[[ -9.4 -16.0  -1.1  10.6   0.4  17.4  22.0]
 [ 17.3  52.0   8.6   2.0 -24.8 -32.5  35.6]
 [  9.2  -5.2   7.4 -17.7   5.9  -1.9  -2.2]
 [  2.4  11.0  15.3  17.2 -17.4  15.7  -9.3]
 [-12.6 -33.8  -2.2   3.7  -2.5  -2.1  -4.0]
 [ 11.3   1.7  11.1  16.5   9.6  -7.4 -42.9]
 [ 15.0 -24.2   7.6 -16.3 -23.2   0.6 -10.9]
 [ 18.2   2.0  24.4 -26.3  13.3  35.0  -0.7]
 [-22.1  20.2 -10.2 -30.1  14.1  21.3 -17.6]]
:
[[-12.6 -33.8  -2.2   3.7  -2.5  -2.1  -4.0]
 [ 15.0 -24.2   7.6 -16.3 -23.2   0.6 -10.9]
 [ -9.4 -16.0  -1.1  10.6   0.4  17.4  22.0]
 [  9.2  -5.2   7.4 -17.7   5.9  -1.9  -2.2]
 [ 11.3   1.7  11.1  16.5   9.6  -7.4 -42.9]
 [ 18.2   2.0  24.4 -26.3  13.3  35.0  -0.7]
 [  2.4  11.0  15.3  17.2 -17.4  15.7  -9.3]
 [-22.1  20.2 -10.2 -30.1  14.1  21.3 -17.6]
 [ 17.3  52.0   8.6   2.0 -24.8 -32.5  35.6]]

[[ 27.0 -24.8  -0.6]
 [ 40.8 -33.7  -4.0]
 [ 57.6  16.9 -41.3]
 [-26.5 -52.4  45.2]
 [ 30.5  23.4 -30.6]]
:
[[-26.5 -52.4  45.2]
 [ 40.8 -33.7  -4.0]
 [ 27.0 -24.8  -0.6]
 [ 57.6  16.9 -41.3]
 [ 30.5  23.4 -30.6]]

[[-18.7  43.7 -15.5  -8.7 -17.1 -19.9]
 [  1.1  28.0  27.3   2.6  10.4  -9.0]
 [  3.4  39.4  39.2   6.7  11.6 -21.6]
 [ 21.0 -31.7   9.7  11.6   7.3  20.6]
 [-29.6  42.5  23.3  -7.3   8.8  26.1]]
:
[[ 21.0 -31.7   9.7  11.6   7.3  20.6]
 [  1.1  28.0  27.3   2.6  10.4  -9.0]
 [  3.4  39.4  39.2   6.7  11.6 -21.6]
 [-29.6  42.5  23.3  -7.3   8.8  26.1]
 [-18.7  43.7 -15.5  -8.7 -17.1 -19.9]]

[[39.3  0.4]
 [27.3 -5.7]
 [14.3  3.7]
 [45.4 -6.6]
 [-5.8  6.8]]
:
[[45.4 -6.6]
 [27.3 -5.7]
 [39.3  0.4]
 [14.3  3.7]
 [-5.8  6.8]]

[[-45.9   3.4 -16.2 -33.4 -12.9   3.2   8.5  20.9 -21.8 -24.1   3.7  20.5
   13.1 -21.9]
 [ 32.6 -16.4   6.5  23.4  -3.3 -15.1 -22.1 -37.5   9.5  11.9 -19.9 -32.7
  -26.6   9.3]]
:
[[ 32.6 -16.4   6.5  23.4  -3.3 -15.1 -22.1 -37.5   9.5  11.9 -19.9 -32.7
  -26.6   9.3]
 [-45.9   3.4 -16.2 -33.4 -12.9   3.2   8.5  20.9 -21.8 -24.1   3.7  20.5
   13.1 -21.9]]

[[ -4.1  24.7 -17.9]
 [ 15.9  22.7 -12.8]
 [-23.8  -3.3   3.7]
 [ 13.4  47.6  11.0]
 [-43.9  22.1  -7.4]
 [-34.1  33.0  24.3]
 [ 21.2  24.5  13.0]
 [-41.3   7.9  28.8]
 [  3.7  11.9  23.4]
 [-45.2  10.9   4.9]
 [-31.3  27.6  23.7]]
:
[[-23.8  -3.3   3.7]
 [-41.3   7.9  28.8]
 [-45.2  10.9   4.9]
 [  3.7  11.9  23.4]
 [-43.9  22.1  -7.4]
 [ 15.9  22.7 -12.8]
 [ 21.2  24.5  13.0]
 [ -4.1  24.7 -17.9]
 [-31.3  27.6  23.7]
 [-34.1  33.0  24.3]
 [ 13.4  47.6  11.0]]
